One vector is turned by the same rotation once a tick. Each row is the vector after some number of ticks, and that number follows the row.
The counts run from 0 to 432.
.10	.26	.12	-.28	-.16	-.07	.06	-.13	.60	.01	-.24	-.16	.01	.34	.34	-.04	-.15	.17	.28	-.17	-.21	-.50	.07	-.20	.26	.24	-.14	-.06	.08	.16	.39	-.17	.11	.04	.13	.06	-.01	-.01	-.08	-.08	-.06	-.02	-.17	-.12	-.17	-.19	-.14	.01	-.03	-.18	.16	-.09	-.16	.17	.15	-.27 : 358
.11	.06	-.07	.05	.06	-.09	-.11	.00	.23	.46	-.24	-.14	.23	.38	.21	.20	.02	.20	.00	-.32	-.02	-.51	.19	-.01	-.07	.15	-.10	.01	.00	-.19	.14	.16	-.19	-.14	.18	.07	-.35	-.01	-.12	-.08	-.13	-.07	.02	-.46	-.22	.10	-.02	.12	-.07	-.12	.21	.18	-.13	.17	.34	-.39 : 407
.23	.01	.04	.08	.00	-.12	.12	-.09	.45	.41	.01	-.04	.19	.36	.27	-.16	.01	-.03	-.13	-.14	-.02	-.46	.16	.21	-.19	-.03	-.23	-.11	.02	-.42	.00	-.24	-.13	-.10	.32	.22	-.10	-.13	-.10	-.02	-.38	-.01	-.17	-.27	-.05	-.01	-.08	.17	-.13	.03	-.04	-.09	-.26	.20	.38	.07 : 292
.03	.07	.04	-.19	-.07	-.14	-.03	-.10	.51	.10	-.20	-.33	.26	.23	.45	.00	.00	.23	.05	-.21	-.24	-.54	.17	-.24	.21	.06	-.10	.10	.05	-.07	.30	-.13	.07	.05	.22	.05	-.27	-.05	-.09	-.02	-.18	.19	-.15	-.29	-.16	-.11	.16	-.01	-.05	-.26	.11	-.04	-.33	.10	.01	-.31 : 371
.30	.14	.03	.13	-.01	-.10	.19	-.11	.45	.35	-.06	.04	.20	.40	.15	-.10	-.10	-.02	.00	-.19	-.05	-.32	.20	.29	-.20	-.04	-.19	.01	.04	-.26	.09	-.28	-.15	-.05	.35	.17	-.10	-.25	-.09	-.12	-.12	-.05	-.13	-.39	-.21	.01	-.04	.26	-.08	-.02	-.09	-.10	-.22	.23	.55	.02 : 307
.11	.21	-.13	-.01	.04	-.01	-.13	.05	.23	.48	-.36	.27	.12	.39	.19	.18	.04	.22	.02	-.23	-.02	-.35	.23	-.02	-.05	.09	-.21	-.07	.18	-.09	-.04	.08	-.35	-.03	.18	.07	-.07	.10	-.11	-.08	.00	-.25	-.10	-.40	-.17	.08	.00	.32	-.16	-.10	.29	.06	-.32	.15	.27	-.26 : 420
.22	.22	.06	-.14	-.04	-.08	.17	-.15	.58	.11	-.10	-.10	.08	.41	.10	-.05	-.34	.15	.24	-.08	-.14	-.34	.23	.13	.02	-.02	-.11	.13	.15	.06	.39	-.25	-.05	-.02	.25	.07	-.07	-.22	-.11	-.18	.09	.12	-.12	-.23	-.27	-.11	-.06	.05	.03	-.14	.01	-.17	-.12	.22	.38	-.24 : 338
-.10	.58	-.04	-.07	-.11	.19	.01	.09	.31	.19	-.18	.31	.04	.32	-.10	-.02	-.16	.13	.19	.06	-.05	-.23	.13	.16	-.17	-.04	-.26	-.18	-.02	-.08	.09	-.29	-.28	.07	.17	.29	.10	-.12	-.21	-.04	-.04	-.06	-.33	-.09	.04	-.03	.06	.07	-.31	.10	.09	-.46	-.39	.24	.21	-.10 : 213
.08	.23	.16	-.29	-.14	-.09	.07	-.11	.60	.02	-.22	-.24	.06	.35	.17	-.03	-.27	.19	.25	-.08	-.30	-.45	.14	-.13	.12	.09	-.17	.13	.07	.04	.49	-.25	.00	-.01	.14	.09	-.08	-.18	-.14	-.09	.10	.13	-.14	-.12	-.20	-.12	-.03	-.01	-.03	-.08	.05	-.19	-.12	.13	.22	-.33 : 348
-.07	.13	-.03	.17	-.13	.10	-.10	.09	.21	.22	-.40	.16	.28	.27	.32	.15	-.03	.08	-.06	-.14	-.16	-.27	.24	.07	-.20	.38	-.14	-.20	-.09	-.43	.23	-.18	-.08	-.17	.00	.19	-.22	.02	.10	-.10	.07	-.31	.19	-.34	-.31	.12	-.02	.12	-.13	-.12	.07	.16	-.24	.26	.17	-.21 : 67
.17	.16	.06	-.23	-.05	-.11	.01	-.18	.53	.15	-.14	-.12	.04	.34	.46	-.07	-.05	.22	.16	-.17	-.09	-.54	.12	-.14	.25	.09	-.08	-.02	.20	.10	.22	-.06	.03	.03	.23	.03	-.08	.11	-.06	-.06	-.26	.08	-.29	-.17	-.07	-.22	-.11	.01	-.06	-.35	.21	-.08	-.32	.15	.03	-.24 : 367
.13	.04	-.05	-.03	-.01	-.13	-.10	-.06	.31	.33	-.15	-.30	.20	.36	.40	.07	.05	.17	.04	-.33	.02	-.60	.07	-.04	.11	.19	.00	-.07	-.02	-.11	.20	.13	.01	-.07	.22	.08	-.32	.11	-.12	-.06	-.29	-.03	-.08	-.39	-.16	-.02	-.08	-.05	-.03	-.22	.19	.19	-.14	.21	.27	-.35 : 391
.02	.09	-.03	-.13	-.07	-.12	-.10	-.05	.39	.31	-.27	-.12	.19	.22	.53	.07	.18	.18	-.04	-.27	-.19	-.58	.10	-.26	.12	.21	-.15	-.09	.03	-.06	.08	.03	-.05	.02	.18	.08	-.20	.11	-.06	.05	-.32	.00	-.18	-.34	-.07	-.05	-.02	.16	-.09	-.19	.25	.06	-.37	.10	.07	-.23 : 388
.16	.31	-.08	-.18	-.02	.05	-.12	.09	.36	.18	-.45	.12	.18	.31	.17	.00	-.20	.29	.27	-.10	-.10	-.34	.32	-.04	.30	-.07	-.12	.00	.37	-.09	.17	-.03	-.09	.00	.15	.06	.08	.11	-.11	-.10	.09	-.08	-.24	-.08	-.32	-.27	.12	.10	-.20	-.20	.11	-.13	-.33	.23	.00	-.32 : 0
.06	.22	.00	-.20	-.12	-.12	.01	-.10	.56	-.04	-.23	-.28	.13	.24	.40	.01	-.07	.20	.18	-.24	-.23	-.51	.04	-.20	.27	.15	-.06	.06	.01	.07	.35	-.16	.14	.04	.22	.06	-.21	-.01	-.04	-.06	-.09	.09	-.24	-.28	-.19	-.19	.08	.02	-.03	-.27	.10	-.09	-.31	.17	.08	-.25 : 365
-.31	.24	.06	-.11	.02	.14	-.07	-.13	.34	.01	-.10	-.02	.19	.26	.30	-.06	-.23	.27	.04	.12	-.01	-.35	.25	-.01	-.08	.10	-.06	-.21	.04	-.14	.40	-.18	-.06	-.06	.00	.19	-.17	.00	-.02	-.05	-.19	.22	-.08	-.10	.02	-.02	.01	-.39	-.07	-.32	.24	-.35	-.49	.22	-.31	-.34 : 133
.06	.29	-.08	-.14	-.16	-.01	-.13	.10	.37	.04	-.52	-.11	.21	.21	.28	.06	-.12	.21	.31	-.16	-.19	-.40	.17	-.14	.34	.14	-.07	-.08	.12	-.18	.31	-.05	.16	-.01	.08	.10	-.04	.16	-.03	-.10	.05	-.12	-.14	-.01	-.38	-.25	.16	-.09	-.18	-.14	-.01	-.03	-.17	.27	-.04	-.36 : 14
.16	.15	.01	.14	-.15	-.11	.09	.00	.41	.30	-.07	-.08	.16	.32	.23	-.08	.05	-.06	.00	-.22	-.12	-.48	-.02	.23	-.12	.23	-.16	-.17	-.18	-.33	.08	-.24	.09	-.06	.30	.24	-.10	-.11	-.09	-.04	-.29	-.18	-.15	-.26	-.13	-.03	-.10	.16	-.18	.07	-.08	-.02	-.14	.32	.49	.10 : 290
-.10	.36	.01	-.12	-.12	-.02	.04	.06	.40	.02	-.13	-.24	.24	.13	.19	-.21	-.10	.13	.09	.02	-.16	-.45	.10	.07	.07	-.06	-.18	-.09	-.07	-.31	.25	-.31	.14	.02	.21	.28	-.09	-.13	-.13	.03	-.34	.24	-.37	.03	-.03	-.23	.22	-.20	-.25	.09	-.10	-.45	-.33	.21	-.02	-.07 : 249
-.12	.55	.01	-.01	-.04	.15	.02	.05	.29	.23	-.11	.10	.03	.40	-.22	.00	-.28	.16	.30	.06	.03	-.23	.09	.31	-.16	-.05	-.14	-.22	-.09	-.10	.23	-.19	-.21	-.04	.14	.31	.03	-.15	-.26	-.13	-.02	.03	-.21	-.06	-.03	-.04	-.06	-.14	-.26	.10	.05	-.37	-.11	.35	.32	-.22 : 215
.00	-.01	-.06	-.06	.02	-.07	-.14	.02	.29	.49	-.33	.00	.31	.27	.34	.16	.14	.20	-.11	-.21	-.17	-.45	.24	-.18	-.08	.07	-.20	.07	.04	-.23	.03	.05	-.34	-.03	.14	.09	-.26	.03	-.13	.00	-.10	-.01	-.04	-.45	-.10	.15	.10	.25	-.10	-.06	.27	.10	-.32	.06	.18	-.33 : 409
.01	.07	.03	-.13	-.13	-.09	-.10	.01	.35	.39	-.30	-.16	.13	.28	.40	.17	.17	.15	-.01	-.30	-.24	-.62	.05	-.25	.05	.35	-.13	-.12	-.12	-.13	.17	.08	-.10	-.01	.08	.13	-.22	.08	-.11	.03	-.21	-.08	-.07	-.34	-.08	.05	-.10	.14	-.08	-.04	.24	.15	-.16	.12	.21	-.33 : 395
.20	.16	.16	-.25	-.06	-.05	.10	-.18	.58	.09	-.12	-.22	.02	.42	.24	-.04	-.29	.24	.33	-.10	-.11	-.49	.13	-.01	.23	.03	-.06	.06	.15	.08	.42	-.14	.03	-.04	.16	.05	-.07	-.07	-.12	-.16	-.02	.09	-.16	-.13	-.17	-.18	-.17	-.08	.02	-.19	.10	-.11	-.08	.23	.23	-.31 : 353
-.12	.40	-.05	.08	.05	.18	-.06	.02	.20	.44	-.07	.29	.06	.42	-.03	.03	-.08	.13	-.02	.02	.10	-.28	.14	.32	-.34	.01	-.18	-.29	-.10	-.17	.01	-.09	-.36	-.03	.15	.30	-.07	-.05	-.18	-.06	-.20	-.03	-.18	-.25	.12	.13	-.12	.01	-.26	.03	.20	-.29	-.34	.26	.27	-.12 : 192
-.07	.02	.01	.04	-.09	.04	-.13	.07	.23	.34	-.40	.23	.30	.21	.46	.03	.11	.08	-.18	-.11	-.18	-.35	.30	-.05	-.13	.31	-.22	-.21	.08	-.49	.09	-.14	-.14	-.16	-.02	.19	-.12	.11	.08	-.03	-.11	-.26	.07	-.24	-.16	.07	-.05	.15	-.12	-.07	.13	.13	-.42	.17	-.02	-.17 : 59
.02	.25	-.16	.04	-.02	-.01	-.11	.11	.26	.36	-.41	.16	.22	.34	.20	.22	.10	.18	-.02	-.29	-.12	-.32	.17	-.09	-.08	.11	-.19	.00	.04	-.12	.01	.04	-.28	.02	.24	.07	-.16	.04	-.08	-.06	.02	-.19	-.07	-.49	-.22	.10	.14	.34	-.16	-.12	.22	.09	-.36	.16	.27	-.29 : 419
-.11	.48	-.02	.01	.00	.14	.01	.06	.28	.17	-.13	.05	.20	.33	-.19	-.03	-.28	.19	.15	.11	-.06	-.20	.17	.30	-.17	-.23	-.17	-.06	-.03	-.19	.22	-.26	-.23	.00	.20	.24	-.08	-.28	-.23	-.08	-.01	.20	-.27	-.15	-.03	-.03	.19	-.13	-.24	.07	.00	-.50	-.30	.25	.17	-.18 : 217
.18	.10	.08	-.02	-.12	-.08	.11	-.06	.42	.36	-.05	-.01	.09	.32	.33	-.17	.07	-.07	-.01	-.15	-.05	-.59	.00	.15	-.06	.16	-.19	-.27	-.09	-.39	.04	-.14	.03	-.06	.22	.26	-.03	-.01	-.08	.00	-.46	-.11	-.24	-.08	.02	-.10	-.22	.09	-.20	.07	-.02	-.04	-.18	.25	.35	.05 : 283
.03	.16	-.10	.00	.04	-.03	-.11	.10	.24	.43	-.38	.02	.31	.31	.08	.25	-.03	.23	.00	-.21	-.19	-.30	.28	-.03	-.14	.00	-.21	.12	.07	-.18	.09	.04	-.34	-.03	.16	.08	-.24	-.08	-.14	-.08	.08	-.02	.01	-.43	-.25	.14	.23	.21	-.11	-.06	.21	.01	-.25	.08	.23	-.39 : 424
.01	.02	.00	-.07	-.04	-.16	-.08	-.05	.38	.26	-.20	-.34	.30	.25	.41	.10	.08	.18	-.01	-.30	-.22	-.58	.09	-.19	.10	.18	-.07	.06	-.09	-.15	.28	.02	.01	-.06	.17	.05	-.40	.02	-.11	-.01	-.25	.12	-.07	-.37	-.16	-.01	.07	-.02	-.03	-.15	.18	.11	-.22	.10	.13	-.34 : 386
.11	.02	.03	.11	-.05	-.14	.09	-.02	.43	.34	-.03	-.19	.31	.22	.28	-.14	.06	-.03	-.15	-.13	-.16	-.47	.15	.19	-.16	.01	-.20	-.05	-.10	-.50	.07	-.27	-.01	-.10	.27	.25	-.22	-.14	-.09	.04	-.41	.10	-.17	-.26	-.06	-.05	.07	.04	-.15	.10	-.11	-.10	-.24	.20	.34	.03 : 286
